(in the rows, 128 means zero)
One turn sends every row of this set to another row. A few are shown first. Where does it send the rows asked after them?
gesu: [134 142 129  94 130 116 133 148 113 117 114 159 128 142 149 129 152 136
 123  96 118 150]
Vumu: [155 110 142 124 142  98 121 121 106 152 135 105 152 104 139 149 143 137
 127 128 108 125]
rer: [151 109 138 124 140 106 118 123 104 155 136 101 156 104 138 143 132 133
 129 130 104 125]
fot: [141 127 148 106 137 133 115 120 142 144 106 123 123 133 169 161 140  91
 110 129 145 133]
sot: [147 147 133  89 132 131 118 138 146 119 108 135 157 132 142 124 113 113
 109 141 104 113]
dek: [133 133 135 128 117 130 154 153 140 120 126  91 127 130 127 162 144 115
 129 127 108 103]
ligis: [160 158 142  81 127 120 126 135 128 135  96 128 128 165 153 122 116 136
 116 124 139 145]
fafi: [139 153 124 131 124 134  99 128 123 144 138 119 124 129 149 123 115 148
 129 104 157 108]
lel: [128 135 135  93 144 123 151 157 102 130 117 121 143 147 156 125 176 134
 123 111 126 133]
Terob: [136 148 110 132 116 116 114 147 131 143 152 118 142 114 146 143 136 151
 134 118 156 141]
tet: [143 151 138 137 129 133  99 125 126 135 121 117 117 133 144 120 103 147
 123 106 149 107]
Zir: [134 151 129  92 121 128 124 146 145 115 116 131 150 128 133 129 115 110
 110 140 103 109]
Batu: [156 144 149 141 133 136 101 121 124 131 106 120 117 135 147 119 101 149
 122 106 140 108]
pabar: [161 133 130 136 116 150 123 156 134 124 103 143 127 130 168 132 147 117
 100 122 164 112]
zefeg: [138  92 143 150 138 123 129 134 127 138 115  92 132 152 147 150 160  99
 115 125 132 131]
katuv: [135 133 140 104 154 145 127 134 143 122 130 134 143 141 162 165 138 100
 112 108 127 132]
dage: [165 151 142 118 118 118 131 165 116 156 111 118 156 154 143 135 160  92
 111 117 111 161]
mig: [169 140 157 142 114 103 132 148 126 126 100 118 158 149 131 124 158 105
  97 120 105 148]
mubit: [164 123 124 152 140 116 123 162 131 137 110 115 128 132 104 109 164 149
 118 109 128 132]
zefef: [122 138 147 123 122 138 111 158 131 145  92 126 100 145 136 115 141  94
 140 120 129 149]
gara: [147 123 136 151 120 169 129 170 134 141  96 142 134 143 142 127 144 111
 101 109 145 121]
rubu: [141 128 142 106 136 132 153 154 110 129 122  98 155 147 152 134 187 111
 122 135 137 127]
Tiv: [166 118 126 152 132 106 130 155 127 150 105 117 129 133 110 111 170 146
 119 118 145 136]
Dizep: [136 152 127  92 124 135 130 149 150 116 119 129 151 126 127 137 122 117
 118 140 101 109]
kori: [183 144 141 115 148 116 154 137 129 134 132  98 153 150 132 146 118 134
 126 125 111 125]
tak: [137 127 135  99 139 128 152 155 102 128 117 110 154 149 152 129 188 122
 125 124 130 128]
Riz: [168 120 138 145 136 159 110 147 123 117 106 117 125 137 112 117 145 141
 135 102 107 129]
niset: [136 148 123 100 116 133 141 148 150 118 123 125 141 125 121 138 125 113
 120 134 103  98]
birup: [160 115 141 132 139  94 126 126 111 140 145 107 151 102 145 150 141 131
 125 137 121 126]
muga: [129 149 151 122 122 144 113 148 139 131  84 138 116 137 145 110 144 101
 136 116 130 158]
zunen: [148 104 137 139 145 131 128 138 142 157 119 143 137 121 141 138  91 135
 124 132 141 133]
zuz: [172 148 149 157 115 128 140 156 101 149 121 123 133 127 152 126 133 147
 143 111 142 148]
rilov: [163 129 166 150 123 120 127 138  97 140 113 113 158 135 159 110 131 136
 137 133 133 157]
raso: [162 121 129 155 124 102 134 156 128 156 107 114 132 138 121 116 165 137
 113 124 159 134]
Fil: [165 119 120 158 130 109 130 158 127 142 109 120 124 135 107 112 164 143
 118 107 139 133]
tupi: [126 132 132  93 137 129 156 153 107 134 116 114 151 151 153 129 180 124
 126 116 133 132]
Zev: [147 147 130 132 130 132  95 133 118 139 129 123 120 133 149 121 106 152
 123 105 149 107]
niz: [136 109 126 141 128 112 159 141 152 116 126 125 153 116 136 151 155 138
 127 139 137 140]
repid: [120 142 144 123 120 142 108 156 135 134  95 129 109 140 141 107 140  93
 139 124 133 153]
zom: [168 115 135 131 136 140 128 136 162 134 104 131 130 109 137 138 114 122
 125 156 147 124]
tal: [167 137 165 116 114 156 114 136 111 135  94 105 130 128 146 129 111 129
 140 138 112 131]
pem: [142 118 141  94 131 133 118 125 111 173  98 117 152 139 130 127 112 144
 115 124 108 130]
Fomab: [138 111 119 124 119 118 115 171 116 164 119 101 123 162 144 118 136 101
 119 135 140 135]
dozo: [181 160 138 126 108 125 101 147 134 108 103 141 124 126 134 131 136 123
 115 109 117 145]
vepo: [142 113 146 117 144 111 115 129 106 165 124 104 153 106 134 141 135 139
 125 127  97 128]
Zor: [164 151 155 119 143 111 151 122 129 118 123 105 167 156 144 130 137 150
 118 122 135 138]
zorel: [141 110 118 140 118 121 124 145 113 148 126 120 168 139 164 129 148 140
  95 128 160 125]
Vosil: [124 129 136 123 120 132 109 157 130 150 106 122 105 146 136 109 138  85
 143 125 128 146]

ligis moves to zefeg
Terob moves to pem
zuz moves to zunen
Where do these go?
zefef moves to Fil
Tiv moves to tet
vepo moves to niset
zom moves to Zor
muga moves to raso

